Each path below is one point turned by a fixed rotation once a step. After each direction that follows a path, write how fast that rotation turns it, in degrees a step (0 if it stays still).
Each turn is a multiple of 5 degrees from 10 to 175, or 0.
Each row of a path follows its step; steps can be skipped.

step 0: -15.9 -14.5  52.8 -11.2 -10.9 -18.6   8.4  32.8  12.2  -4.2  14.1 -44.6  19.3   3.2  10.3   2.3  14.4  15.3 -29.9 -16.6  17.7  22.1  32.3  -1.9  -4.5   5.0  -7.7 -10.9 -47.1  -4.4  -6.3 -11.1 -36.7  33.4  -5.2  -0.5 -23.0  24.3  11.9  10.6 -47.7  -6.6 -39.9  33.3  35.8  -4.9  -8.5 -14.8 -44.8  14.8  25.3 -18.6  -4.3 -14.5  43.0 -17.2  -1.2   0.1
step 1:  28.6 -37.8  17.7 -28.3  -5.5  31.4  -4.0 -34.1 -23.9  16.1  -0.8  15.4  25.6 -17.7   7.6   0.5  23.9 -20.3 -17.3  12.4  15.3 -13.0  18.6  -3.3  18.3 -14.5 -14.8  -9.6  -7.2 -15.6   3.4   4.3  -6.6  45.6 -29.4 -10.5  27.5 -20.8  37.5   7.1 -11.3 -51.8   0.6 -24.4 -37.2  -7.7 -39.8  -8.1   1.1  12.1 -15.2  54.2  -9.5 -24.4   5.4  -5.2  35.6 -35.2
step 2:  20.6  -0.2  -1.6  -6.1 -43.9 -18.4  43.5   5.8 -11.2  -7.4   3.5  24.8   7.9  13.0  45.1  26.9  19.9  12.4   3.5   3.2  -6.1  -7.1  14.5 -30.7 -34.3  13.2   6.9 -56.6 -16.6  29.9  12.7 -14.9  28.7  27.3 -25.8   8.8   9.8 -38.9   4.2  21.1  20.9  -0.7  -0.9  34.4   7.5 -54.4  30.9 -23.8  -0.9  -7.7  -9.3 -36.0  12.7 -26.7   9.7  -0.8   7.8   8.9
step 3:  36.9 -42.0  -1.4 -29.5 -20.9   2.2 -27.7 -15.1  34.8   1.1  22.5   0.5  21.9   8.5   2.0  19.7 -22.4   3.9 -48.5 -10.9 -10.8   5.0 -15.1  -1.3  36.4  11.8  35.6 -29.0  -8.0  23.6   3.7  22.9  34.0 -12.2 -15.5  30.5  -5.6  -6.4  -5.6  28.0  -7.7  28.8  45.5  11.6  12.3  33.0  -6.6  12.3  23.7  21.3 -15.8  55.1  19.3  -1.5  23.6 -21.2  -8.9   5.7
step 4:  -2.2  13.3  25.5 -25.7 -10.8   6.9  58.1  19.8   4.9  37.7   9.2   5.7 -12.7  -3.2  -1.4  22.5   9.8  24.1  59.1   0.2  -1.9  33.7  10.0   1.7  34.1  14.4   8.6 -43.2   8.6  29.8 -13.6   2.0 -25.7  23.6  -3.7  12.3  26.3  52.3 -19.6  17.7  18.8  -5.3   0.3  -0.5 -12.6  32.0  43.2   0.6 -24.5  17.9   3.3  20.5  34.3  -9.3  -9.0  10.1 -20.8  -9.2
step 5: -14.8 -20.8   2.6   3.7 -10.8  12.6 -31.5  37.7 -40.1   4.1  17.8   5.8  37.5 -35.6 -24.9  -4.2   9.5  -4.0  29.2  30.0  18.3 -11.7  12.5  20.9 -21.2   9.3   2.6 -47.1  -8.3  14.8 -37.2  31.7  17.8   5.2 -19.4 -16.9 -38.2  14.7  10.4   1.6 -23.5 -13.5  16.1   8.6   7.2  14.5 -30.7  26.0  23.9  18.9   8.6 -10.1  50.8  38.0  10.2 -39.4  11.7  -8.9
step 6:  -9.7 -19.1   8.6 -13.0   2.3 -11.8  18.8  17.9 -11.3  -1.1  34.1  -6.9 -33.8  24.8  -5.9  22.3  36.7  -5.5   8.7  31.7  35.5 -13.9  10.5  17.0 -26.3  44.9  -1.3   7.3  14.1  23.6  -3.9   1.9 -25.5  -3.2 -19.6  24.3 -48.2   5.6  15.9  27.2  18.4 -30.1  20.7 -54.5   1.7 -13.4   3.8 -26.5 -26.0 -43.1  10.7  33.4  -9.2 -29.1  40.3   7.2  -6.0  14.3
step 7:  30.9  -5.8 -19.1  13.6 -21.2 -10.6 -11.1  25.4  38.1  19.9 -27.0  32.1  36.2  23.4  20.7  23.8   9.7  -5.2 -19.2  30.8  10.4 -50.3   4.4   9.6 -16.5 -14.6 -22.8 -19.4  25.8  43.5 -28.9  -9.2  -7.3 -14.3  -4.3  -2.6 -12.7  -3.2 -13.6   6.0 -29.5  29.5  -2.8 -27.7 -18.6 -39.1 -27.6   5.0 -32.9  22.1 -12.9  23.9  15.2   5.3 -45.9  -8.9  -0.9 -31.2
step 8: -21.6  -7.8  41.1  -9.4 -25.5 -21.9  -7.8 -43.1  17.5 -11.5  24.3 -14.1  38.2  -2.5  30.6  14.5   2.0  14.1  32.7  36.6  -1.8 -15.5 -18.0   7.2  -2.2  -5.4  40.9 -13.9  15.5  25.7  35.5 -18.0  29.6 -46.1  13.3  -3.1 -24.6   9.8  11.0  14.8 -14.5  -5.2   8.7 -13.8 -41.6   3.1  47.9  13.1   7.2  -2.0  40.7  -7.3 -13.9 -31.1 -12.4  27.1  -9.1  13.4
step 9: -19.9   8.4   9.7 -18.5  13.9   1.1   8.0  -7.6 -23.6 -14.5   4.8   5.4 -19.6  11.0   7.2  23.3 -25.0  60.9  -8.1  16.8  -0.8   9.0  21.5  23.0   0.2 -40.6  31.5  24.0 -32.5  16.4 -17.5  -4.1 -18.3 -54.2 -22.2  -9.5   4.0  10.9 -58.3  -4.2 -34.0  -0.2  17.3   3.3  25.8 -23.2 -12.4   7.1  -1.4  32.7   2.7  37.3  50.8   4.2  -2.6   9.4  24.8 -14.8
Speeds:
  2.8  -0.4   0.5  -2.3   2.4   0.1  -0.4  -9.9 -11.2   9.9   4.6   5.2   5.4  -3.3   1.3   2.2   0.7  -7.0  -2.0   0.7  -0.9   2.4  14.0   4.2  10.4  14.3   5.2  -1.6   1.7  -7.2   5.4  -0.9  -0.6  -1.8   1.6  -2.4   2.3  -2.2  -5.0  -2.2 -12.6   3.0  11.1  -8.3 -10.2   2.0  -1.4   6.8   7.6 -11.2   2.8   0.1 -15.7   2.1   4.1   1.2 -13.2   3.8 -> 155
  3.7   4.8   4.4   7.2  -3.9 -10.5  -1.2  10.6   1.1   4.9  -3.9  14.7 -10.6  -6.3   4.1   6.9 -13.7  15.5   6.7   2.1  -5.6   2.6   3.3  -7.7   3.5   5.1  -3.3  -3.9  -4.1  -4.0   1.1   5.8  -0.3  -1.1   2.4   2.8  -1.1   3.0   2.6  -5.2  -7.2 -12.8  -3.4  -5.3   3.6  -7.6   5.1  -3.1  -5.4  -2.8  -8.7   5.4  -7.3   5.5   2.4   9.6   5.8   6.1 -> 155
  3.0  -7.3  -8.6   7.1  -4.2   5.0  14.7  -4.1  -0.4   1.1   2.6  -4.0   8.1   1.8 -13.7  -3.2  -6.7   1.6   4.7   1.8 -12.2   3.1   1.3   1.5  -1.6   7.2   2.3  -6.0   7.8  -5.6  -8.4  -4.7   0.4  11.6   3.6  11.6  -5.9   1.3   0.0  -3.7   2.8   1.3   7.5  -7.2  12.9   7.1  -1.0  -5.9   9.2   3.6  -6.8  -2.5   7.7   5.3  -1.0  11.5  -0.1   3.2 -> 45
  0.1   4.3  -0.5  10.0 -10.0  -0.3   3.5  -2.4 -11.9  -8.3   0.8   0.5   2.2  -7.5  -9.2   4.3   5.5   3.6  -1.8  -2.9   5.2  -5.9   2.8   6.0   1.2  -6.8  -1.0  -6.7  -8.5 -10.1   7.5  14.0   4.8  -6.4  -3.7   0.1  -7.8   1.7   3.8   5.0   7.3  -5.2   9.8   4.6  -4.1  -7.7   8.2   1.3   8.8   0.1   4.5 -11.5   2.0  -4.2 -15.0   1.9   2.9   6.5 -> 115
 -3.9   8.2   9.5   8.4  -4.6  -2.3   1.7  -7.5  -3.8   9.0  -8.3   2.6  -5.7  -2.1  -5.3   6.8   5.9  -4.3   1.5   8.8   8.6   5.2 -13.2  -1.7   3.4 -12.8  -0.7 -12.4   6.8  -0.1   0.0   1.5  10.3   7.8  -2.5  -1.8   7.6  -0.4   0.7  -5.8  -3.7  10.2   7.4  -6.4   3.6   5.1  -5.0  -3.9  -8.1  -1.9   0.3  -7.3  -5.9   2.9   2.3   4.0   3.8 -13.7 -> 120
 -2.7  10.0   5.1  -6.4  -2.6   7.5  -3.2   1.2   6.7  -2.1  -2.7  12.1   5.8   8.4 -10.7   4.4   4.9   4.1   1.8  -6.1   1.5  -0.5  11.2   2.6   2.5 -10.9  -2.1   6.2  -0.1   4.3   9.4  -0.5  -2.6   1.9   2.0   7.8  -3.4  -8.5  -5.9  -6.6 -12.0  -3.1   3.1  -3.7   3.3  -4.1  -1.2  -4.7  -0.7   4.3 -11.5 -12.1  10.7   5.9   5.4 -12.5  -8.2   2.0 -> 170

step 0:   9.2  32.9   5.8   5.1  -9.9  36.8  -0.1  -3.4  11.1  -2.2  -7.4 -32.8 -21.6 -39.0 -16.4  15.7 -13.0  20.2 -18.8  16.6  36.6  29.6 -19.5   6.9 -42.8  53.4 -30.4  -8.6 -21.1 -36.3 -25.7  37.7  31.9  41.9   6.3 -28.2 -13.6  30.8  22.5  16.1  17.3 -29.8   9.5  -1.1  11.0  30.5  -1.6 -28.1  -3.6   2.3   1.1  18.5  37.2  -7.2   5.8 -19.7  20.1  23.9
step 1:  -1.2  -8.2   9.8  -3.6  36.8   0.4  31.9   4.0  58.3  20.8  15.9   3.2 -14.5   4.1  -8.8  12.0  -4.2  -2.4  15.9 -22.0 -19.1 -26.3  26.2 -12.0 -38.4  12.6 -34.6 -10.0  -7.2 -14.5   7.1  37.3 -12.0 -15.4  44.1   7.7 -70.8 -15.1  10.4   4.7 -26.5   0.5   4.8 -19.2  21.1  35.6  24.0 -38.3 -15.4 -18.9  22.0  16.0 -19.8 -17.0  -1.4  15.8   6.9  50.4
step 2: -22.0 -23.5 -25.3  27.7   5.6  -1.1  32.4  11.2   4.2   9.6  48.1 -46.7  -6.5  -0.2 -18.3   3.0  38.2 -39.1   4.8 -26.6  -1.5 -38.3  33.3  30.1 -32.7 -11.4  17.9 -26.8  -8.9 -11.7  46.7 -26.5  39.6 -13.5  -0.6   2.5   1.0  -7.6  13.9   4.1 -18.8 -33.4  -7.5   4.6   4.1 -28.7  24.0  14.6  10.7 -28.3  39.4 -13.5 -34.6  13.0 -12.7 -26.1  -8.2   0.8
step 3: -21.6  16.5  -7.1  22.0  22.3   6.7 -34.8  39.7 -19.1  -8.0  10.3 -16.8 -28.6 -23.7 -41.7  10.2  -8.6 -13.1  34.2  -6.3  -1.1  20.4 -18.0  21.2 -20.0  17.6  49.9  27.5 -23.3 -13.1  -0.7  16.5  39.9 -11.4   0.2 -25.0 -13.0  15.2  11.9  51.3   2.2  -7.2  28.6  25.6  32.9 -29.5 -40.0  22.8  26.1  10.7  15.9  24.1   1.2  19.1 -14.9  16.0   1.9 -43.7
step 4:  -8.7  20.3   8.7 -34.7 -13.7   1.7 -12.1  12.7  33.5  35.3  14.8  -2.0  -6.1 -41.2  -4.8  -2.9  14.8  12.3   7.9 -41.5  -8.4  63.6  -8.0   7.4  33.9  21.3 -16.4  43.1 -62.0  -1.9 -30.1   3.9 -26.1   9.5  -0.7  -9.2 -60.3  16.8  39.1  -4.1 -17.6  18.8  -3.3  16.0  -0.1 -15.2 -15.2 -27.5  -5.0   9.5   9.9  -7.6 -15.6  -7.2 -30.8  -9.0   2.5   7.9
step 5:   6.6  48.4  -2.1  12.2 -15.4  30.7  23.0  -7.2  47.0  13.1  -0.3  18.1 -16.3  -7.8 -14.9   2.9  74.9 -15.8   6.1 -15.6  14.6 -20.1  30.2  -0.5 -23.4  15.1 -28.3 -13.5   9.1  12.2   8.5 -27.6 -14.6  12.1  25.3 -39.2 -12.0  19.6  35.7 -10.9  30.5 -18.5 -20.2  29.0 -11.3  12.8   4.4  -8.1  -2.5  18.6 -14.6 -36.1 -19.7  23.2 -10.5  -6.6  42.4  36.6
step 6: -25.5   8.2 -25.5 -19.7   5.7   7.5  -2.1  54.1  42.4  20.1 -15.1  24.0  -7.2   5.3 -28.7  -3.9   4.7 -30.3  22.0  -2.1   4.9  -7.6  31.3  25.5 -22.6 -15.0   5.0  -2.3   7.8 -47.8  24.9  26.1  27.5 -12.7   5.3 -12.4  11.1 -31.3  23.5  -2.0  16.6 -62.1  37.4 -12.2  -2.3  45.0   7.3  26.5  34.2  -2.1 -20.9  24.0  26.1  22.6  16.7  -6.8  -0.4  22.4
step 7: -18.6 -24.5   6.6  35.0  -2.4 -15.8  -8.8  19.5   0.0  18.1  23.2 -37.9  -2.0  -6.6  27.4 -24.0 -27.2  19.4  54.7 -25.5 -13.9  27.5  11.6  54.3  -0.6 -44.0  -5.1  34.0 -20.3 -31.4   6.7  -7.9   8.3  -1.2  33.3   2.3 -10.6  22.4  35.7  33.1   1.8 -25.0   4.6  -9.8   2.3  -5.5  31.1 -26.2  -6.1 -39.3  -1.9  42.3  14.6 -11.4  13.0 -14.2  27.2  -5.1
step 8:   2.0   4.9   2.9  33.9  22.0  -9.9  29.6  -6.9 -18.0  18.1  13.8 -51.7   1.9  -7.9 -22.4   7.0  -3.0  13.5  14.4  18.3  -4.6  45.4  -3.1  17.7 -18.1   9.9  -0.8 -22.0 -20.6  37.1 -31.7  -6.9 -10.5  11.7  35.1 -21.6   0.5  24.7  43.9  -3.6  42.2  10.8   6.3  -8.6  39.5  -4.4 -35.2  -2.5  17.6 -29.7  56.5 -19.8 -20.4  18.3 -24.7 -15.4  24.8  39.5
step 9:  18.8   2.4  10.5  -4.4  16.7  24.9 -11.3 -11.7  29.9   9.8  40.8  37.4 -15.8 -23.5 -49.2 -11.4  -2.2 -21.2 -13.8 -16.7  18.2  -5.0  -6.5 -10.2 -19.4   0.4  17.3 -34.8 -58.2  -9.3  -9.6  21.5  29.9 -35.8  20.6  -5.7 -13.2 -52.3  30.0   3.7  10.0  34.2   8.8  16.0  21.3  -3.5 -16.0   7.3  27.4  -4.6 -23.1 -27.3   7.0  -6.4 -30.4  -2.5  14.4  52.7
Speeds:
 -1.5  -4.6  -7.7  -2.6   3.0   1.1   4.7   1.2  -5.1   4.9  -0.5  13.5  -4.1  -9.5  -1.3  11.6   2.8   2.2   6.5  -1.5 -17.0   3.8   4.0   0.5   6.0  -0.4   8.8 -10.9   3.7  -9.2   6.7 -13.4  14.7  -0.5  -3.9  -2.6   2.0  -0.8  -9.3   8.4   0.5   2.0  -1.8  -9.1  -3.0   3.3   9.2   5.3   6.6   2.0  -3.9  -1.2   5.3  -1.1  -1.2  -5.1   7.0  -5.2 -> 95
 -4.7  -4.1  -3.3   1.3   3.3 -10.5 -13.6   0.1   1.5  -3.0 -12.2   8.5   0.1   2.9   5.1 -10.4   6.3   2.9   4.8  -7.9  11.6 -16.9   4.9   6.6  -4.2  -0.5   5.5 -11.5  -4.3  -4.3   6.1   5.1   2.0  -0.3   1.3  -3.8  -4.8  -1.0   0.1 -10.6  -4.0   4.3 -10.1  -5.4  -6.4   0.5   2.2   3.2   7.0  -0.6  11.2   2.4   5.1  10.8  -1.9  -0.6  -0.8  -3.8 -> 90
  2.1  -1.9  10.1 -14.2   2.5   4.4   7.3 -11.3  -9.3   1.0   2.3   3.6   2.3  -2.2   4.6   4.5  -0.9   3.3   8.9   6.5   3.3  -5.2  13.5   2.1  -9.8  12.3   8.7   6.3  -2.7  -3.9   6.0   5.3  -1.8   9.6  -3.8  -4.0  -4.2  11.5  -4.7  -3.8 -15.8  -7.1   3.7   3.2   5.5  -4.2   0.4   7.8  -6.4  -5.1  -5.1  -1.3  -0.1   1.5  -2.5   0.4  -4.4   1.6 -> 10
 -6.7   7.4  -3.6   3.2   2.7  -6.5  12.3   5.5   5.0  -8.6 -16.4  -1.9   1.3   1.2  -6.0   3.3  -5.4   4.0   8.0   1.4 -10.6  -6.4  -7.7  -7.6  -5.5   7.0   0.0  -1.7   3.2   0.7  -3.5  -2.9  -2.3   5.9  11.7  -3.3   2.9   4.1  -3.6  -1.6   4.8  -1.9   5.0  -4.6   5.4  -0.7  -9.1   8.4  -2.8   3.2   0.1   6.2   1.0   7.4 -11.5  18.7   1.3   0.5 -> 145
  6.9  -0.6   1.2 -20.1   4.4   5.3  -3.8   0.6  -2.0  -3.2  -7.4   9.9   0.8 -11.6  -0.3 -10.2   6.6  -1.8  -5.2   4.7   4.8   9.9  -7.3  -4.3  -6.2  -4.9  -0.2 -11.4   0.3   1.7  -4.0  -6.8  -1.2  -2.4  -0.4  -3.1  -6.3   1.1   1.2   7.1  10.8  -4.6  -5.4   8.1  -5.4  -9.7  -2.3  -5.0  -7.4  -6.4  -2.1   4.7  -1.7   1.8 -14.8   2.0  -5.3  -2.1 -> 70
  6.1   0.3  10.1  -2.0   2.6  -5.9   4.7  -4.2   3.9   5.6  11.2   6.7  -0.1   0.7  -1.5  -1.6   2.6  -4.2  -3.5   0.4   5.9  -4.3   5.2 -13.2  -4.9  -2.6  -7.2  -1.4   2.1  -6.7   1.8 -13.1   3.9  -0.2  -2.1  -5.8  -2.4  -6.8   9.5  -4.8   6.3  10.6   0.1  -9.4  11.5  12.1   5.4   2.6  -7.0   4.0   0.8 -11.5  -9.2  10.2  -0.2   9.9  -6.7   0.8 -> 95
 -1.9  -3.7  10.7   6.9   6.8 -17.7   4.5   3.1   0.3   1.2   8.1   9.1   7.6  -0.6  -2.7  -8.2   6.7   3.0   0.5  -7.3  -2.1   6.3 -11.7   7.1   2.8   3.3   4.3  -8.2   4.3   5.5   2.1   8.7   0.0   3.7  -4.1  -2.3  12.0   5.7   6.0  10.6  -9.2   6.7   4.9   1.3   8.3  -6.1  -9.6  -1.0  -0.1   2.6  -3.7  -8.3  -0.2  -0.3  -7.2  -6.9  -3.7  -3.0 -> 70
